cols: X J K M
[-21  68 -71 -60] -> Nosun
[-40   6 -10  19] -> punid
[ -26   61 -100  -12] -> Budi
[-55 -63 -77 -66] -> ranu
[  7 -64  -7  22] -> nipa
[ 21 -94 -48 -25] -> Zif
[ -26   35 -107   35] -> Rutet
loc: [22]  nipa, 3
chg Zif: [ 21 -94 -47 -25]  2, [-48]
loc: [-66]  ranu, 3
loc: [-21]  Nosun, 0

cols: L A U D H F
[ 84  -1  21 -11 -28  13] : vome
[-103  -14   -1   -3  -15    7] : vuse
[ 7 -5 16 -9 -7 -4] : vot
[-103   -1  -14   -4   13   -6] : pomil
back: [ -14   -1 -103]  pomil
chg vome: [ 84  -1  20 -11 -28  13]  2, [21]
col: [-11  -3  -9]  D
then: [-103   -1]  [-14]
then: [-14  -1  -3 -15]  [7]
loc: [-6]  pomil, 5

cols: V Q S N Y R B P E
[ -9  80 -21  64  26 -29  58 -38  66] = gike
[  6 -31  10  14  -6  27  -3 -13   2] = nakur
[ -5  -3  -2  -9   9   5  -3 -35  17] = tegof
[ 21  18 -14 -35  64 -19 -63  45 -43] = tefak
[ 18 -33  18 -23  18  25 -40  37 -37] = domip
[-13 -11  12 -19  -6 -25 -17 -67  -5] = Nas
[-26 -84   4  29 -52  62  75  20   5] = Pako
[-28   1  -5  -7 -36  44 117 -37  71] = Laka
[ 12  69  -1 -18  34 -65 -26   3   4] = laf
chg nakur: [  6 -31  10  14  -6  26  -3 -13   2]  5, [27]
then: [-84   4  29 -52  62  75  20]  [5]
then: [-84   4]  [29]
loc: [1]  Laka, 1

cols: bulem vaz vof zimum nudam vedir farod
[ 77 -32  -9  86  39   4 -28] = samin
[ -1 -32  81   2   7  64 -63] = nagik
[ 25 -15  17 -20  10  10 -63] = seri
[ 81 -34  -9  35 -14  13  56] = medo
[-25 -16  24 103 -34 -32  27] = bune
[ 81 -34  -9 104 -38 -23 -31] = Depe
[ 63 -18 -10 106 -28  23 -38] = dal
[ 69 -37  77  24  31  21 -67] = nete
[ -1 -32  81   2  33  28 -43] = geta
[ 25 -15  17 -20 -24 -27 -11] = tos
[-11 106  93 -38   1  48 -44] = kupek
back: [106 -10]  dal
loc: [103]  bune, 3
col: [ 10 -14 -34 -38 -28  31  33 -24   1]  nudam

cols: dalub tena Val Sabi zezut sot Gumos
[ 25 -29 -10 -24  10   0  -5] = tona
[ -2  -7  -2   1   0 -13   3] = Domu
[49 11 18 -4 76 39 47] = Vodip
[14  0  8  1 30 12 17] = nemi
[-15  21   6  16  -6  -3   4] = Mito
[ 16  22 -14 -16   7  11  23] = bilo
[-91 -88  61  67 -30 -95 -95] = fika
[  6   4 -10  -7   5   4 -23] = vev
[ 19  21 -15 -15   8  26  23] = Dol
[ 3 -5 -2  1  0  9  1] = Keris
chg fika: [-91 -88  61  67 -30 -95 -96]  6, [-95]
loc: [61]  fika, 2
back: [ 23  26   8 -15 -15]  Dol

cols: Fimu Pina seg Pokab Ful zegaf nirad mube rovin sibup
[ 58  84  38 -27  10 -37  25 -32  33  38] -> vekug
[  10   11   27  -32   -3 -100   -2  -10  119  -15] -> mibo
[ 49  28  -9  -8 -22  42 -22  50  47 -27] -> davon
[ 87 -42   5 -36  15  52  21 -34  32   4] -> lare
[-34   2  13  40  13  24  13  54 -57  -8] -> nakiv
[ 94 -37 -51  39  15  41 -12  43  33  27] -> zeg
[-26 -53  35  34  40 -52  39  -5  20  23] -> Zonur
[ 10 -47  38 -17  46  37  64 -35 -75   5] -> Bunu
[-35   1  -5   6 -13  -4  -7  15  31 -19] -> Zivut
[-58 -17  15 -55   1 -49  10 -33 -45 -49] -> sem
back: [ 46 -17  38 -47]  Bunu
chg sem: [-58 -16  15 -55   1 -49  10 -33 -45 -49]  1, [-17]
which: [ 10 -47  38 -17  46  37  64 -35 -75   5]  Bunu
loc: [-52]  Zonur, 5
chg davon: [ 49  28 -10  -8 -22  42 -22  50  47 -27]  2, [-9]
loc: [-26]  Zonur, 0

cols: W T C Z G
[-33  27 -43  -8  55] : fuben
[-45  42 -95  34  12] : toli
[ 54  90  51 -84 -77] : godu
back: [-84  51  90]  godu
chg toli: [-46  42 -95  34  12]  0, [-45]
chg toli: [-45  42 -95  34  13]  4, [12]
chg fuben: [-33  27 -44  -8  55]  2, [-43]

cols: mobe sote futu Mizi Situ gose
[-17  61  43  18 -73  45]  febul
[  4 -57   1  39  14   5]  tolu
[ 57   7  23  40 -24  23]  Bikev
[ 35 -91 -19 -42 -42  70]  rovul
[-28 -57   1  39  14   5]  bikof
[ 43  20   1  39  14 -39]  fos
[ 48 -18 -14  -9   5   9]  Pimu
loc: [70]  rovul, 5
col: [-91 -57]  sote
back: [ 5 -9]  Pimu
back: [18 43]  febul
chg rovul: [ 35 -91 -19 -42 -41  70]  4, [-42]

cols: fisok Tukas lida tudig
[ 32 -75   7 -77] = los
[ 39 -96   0 -99] = foz
[-3  7  2  8] = non
col: [32 39]  fisok
col: [0 2]  lida

cols: Pase liso Feg vumor
[ 91  24 112 -47] = Mov
[111 -47 -11  79] = Bam
[  7 -68  93 119] = mavu
then: [-47 -11]  [79]
chg Mov: [ 91  24 112 -46]  3, [-47]
col: [-47  79]  vumor
chg Mov: [ 91  25 112 -47]  1, [24]
back: [-47 112]  Mov
col: [111   7]  Pase

cols: lon luti koban lovos buke Puse dunop rir Vinef
[ 39  41 -51  36  36  43 -46  36 -57] -> Sima
[ 25  21 -38  20  36  27 -34  25 -35] -> ver
[ 29  24 -44  27  41  31 -38  27 -35] -> Buzeg
[ 39  41 -51  36  36  75 -46  36 -57] -> menoz
[ 39  38 -49  35  40  40 -46  35 -53] -> bigi
[ 32  26 -43  29  46  31 -42  29 -36] -> Kosif
[  18   77   -4   42  -95   56   26   20 -113] -> reto
[ 37  39 -52  35  35  42 -45  35 -53] -> kipe
col: [43 27 31 75 40]  Puse
loc: [-36]  Kosif, 8

cols: nebes metud Nizad Pufe mupug mazup
[ -60   29   82 -102  -17  -16] : tibek
[ 88   4  52 -74   7 -24] : Duli
[  95   19  -17   16 -102    7] : teb
[ 81  52  47 -53 -19  -7] : Tanem
[ 98   6  24  44  37 -26] : Tola
[-60  37  29 -20 -30 -23] : kar
back: [ -17 -102   82   29  -60]  tibek
loc: [81]  Tanem, 0
then: [-20 -30]  [-23]
col: [-60  88  95]  nebes
then: [-60  37  29]  [-20]
col: [81 98]  nebes

cols: Delok vesus tib Labir Merar
[  4  13 -40 -15 -59] -> Repom
[-74 -95  44 -76  51] -> sipu
[-74 -95  19  32  62] -> gubi
[ 10  93 -29 -55  26] -> kig
[ 28   6 -32 -86 100] -> lizaz
[ 10  93   7 -55  26] -> Lazil
[ 28   6  13 -86 100] -> Zaz
chg sipu: [-73 -95  44 -76  51]  0, [-74]
back: [ 7 93]  Lazil
then: [ 13 -86]  [100]
col: [-59  51  62  26 100]  Merar
then: [ 6 13]  [-86]
chg lizaz: [ 28   6 -32 -87 100]  3, [-86]

cols: nomi sigor kal bogur kaze pozu pib puzi Gid Valal
[-55  37  38  44 -49  37 -57  31 -29  32]  Musi
[-59  45  39  53 -53  43 -72  40 -31  34]  gozo
[  46  -72   40   80  -57   59 -117   65  -21   25]  motul
[-32  18  32  24 -29  22 -29  14 -25  28]  dufe
[-40  27  46  30 -37  28 -37  20 -37  43]  tudo
[-1 -1 -1  0  1  0 -1  0  1 -2]  zim
[-40  26  47  30 -35  28 -41  20 -34  43]  Ror
[ 65 -21  26   0   0   0  -1  -1   1  -4]  Zipi
col: [-55 -59]  nomi
which: [  46  -72   40   80  -57   59 -117   65  -21   25]  motul
col: [-35   0]  kaze
back: [ 40 -72  43]  gozo
back: [ 25 -21  65]  motul
back: [-31  40 -72  43 -53  53  39  45]  gozo
then: [-1 -1 -1  0]  [1]

cols: lobub pivem Penar zev favo gim Sepod tevar
[ -4 -21  17  -1 -23 -20 -19 -13]  Somer
[ -4 -21  17  -1 -16  -8 -23 -11]  vok
[-41  -3 122  -6 -73 -39  25   1]  mab
[-13  41  86   6 -21   1  12 -21]  zunuv
[ -6  61  44  -6  25  17 -31 -22]  dani
[-13   0 -37  15   3  -7  -5  11]  foti
[-19  24 125  33  39  45 -21  26]  dogas
[-19  24 125  33  39  45 -21 -11]  Vasum
[ -4 -21  17  -1 -23 -20 -19  18]  vasot
[ 15   7 -55 -28   8   4  33  31]  feto
loc: [7]  feto, 1
loc: [-7]  foti, 5

cols: nota fad dizuv bomus zude vol Gome Bom
[-13  11  27   9 -10  10 -16   7]  tipa
[-23  17  13  22 -20  17 -31  16]  fir
[-21  13  23  15 -20  14 -19  10]  Num
[-29  22  16  25 -25  20 -34  19]  lunu
[ 98 -12 -63 -63  81 -62  65 -23]  besos
[-19   6  19  14 -17  15 -23   8]  Luv
[-30  19  21  25 -26  21 -32 -20]  vele
[-15   8  22  12 -15  12 -18   7]  mamar
loc: [-10]  tipa, 4
loc: [-34]  lunu, 6

cols: Dod dar pitig dozap lan
[ 16   7  18 -15  16]  gom
[-55 -90 -40 -29 -17]  nifet
[ 7 10  9  8 14]  sume
[17  6 17 -6  7]  kazem
[17 -1 17 -6 22]  Bovo
[ 9 16 11 -7  7]  mor
[-29  18  -2  48  13]  niviv
[25  1 48 -6 21]  fusu
[15  8 16 -7 20]  Toziz
[10 18  9 -3  6]  kofu
[-29  25  -2  48  13]  dit
[ 17  12  18 -11  18]  sirap
loc: [-55]  nifet, 0
then: [18  9 -3]  [6]
then: [25 -2 48]  [13]
loc: [20]  Toziz, 4
which: [17 -1 17 -6 22]  Bovo
chg sume: [ 7 11  9  8 14]  1, [10]
chg sume: [ 7 10 10  8 14]  2, [9]

cols: dagip Ven zelu siv Lavog Nam
[-28  41  59 -18  17  -4] : manom
[ 16 -61  90 -31 -56  29] : zibep
[ 16 -61  90  48 -56  29] : dunu
[ -5  31  35 -26   3 -11] : beza
[ 16 -61 -88  48 -56  29] : rako
loc: [-4]  manom, 5
back: [-56  48 -88]  rako

cols: Pafaz kaver Rut kufi tufi dugiz tata vebi kepud
[-18   3  27  -9  95  48  -1  21 -14]  Dipo
[ -9  -1  80 -11 -20  66 -20 -15 -18]  romef
[-24 -18  -9   1  30  31 -18  11 -16]  rif
[ -6   2 -32  -5 -22  24   4 -44   1]  Dabu
[ 11   1  63  -3  18 -27  16   3   1]  nepa
[ -6   2 -32  -5 -22  24   4 -44  -4]  kek
[-24 -18  -9   5  30  31 -18  11 -16]  dev
[-31  -6  69   2  36  25  23   8   9]  Lizok
[  5  -8  -5  -6 -11  -9  -5  33  11]  tun
chg kek: [ -6   2 -32  -5 -22  24   5 -44  -4]  6, [4]
chg tun: [  5  -8  -5  -7 -11  -9  -5  33  11]  3, [-6]

cols: Kib zoniv Puru lik gefo ziz Zoda Tuzu mos
[ 36 -53 102 -96  57  11 -93 -28  80] -> vamif
[111 -60  37 109  97  34 -78 -27 -53] -> pek
[  21  -52  -32  -30  -40   82  105 -109  -87] -> tep
[  74   25  -54   31  -16   66   42 -115   74] -> paz
[ -13   66   42 -115   77   25   66   31  -16] -> gesam
loc: [77]  gesam, 4
back: [-16  31  66  25  77]  gesam
col: [105  42]  Zoda
chg paz: [  74   25  -54   32  -16   66   42 -115   74]  3, [31]
back: [-115   42   66  -16]  paz

cols: Kes ras papu midu
[-50  53 -11 106]  dut
[-52  15  -6 103]  Vav
[-53  43 -24 102]  Ritu
then: [-52  15]  [-6]
then: [-50  53]  [-11]
loc: [15]  Vav, 1
col: [103 102]  midu
chg Vav: [-52  15  -7 103]  2, [-6]
loc: [102]  Ritu, 3
loc: [53]  dut, 1

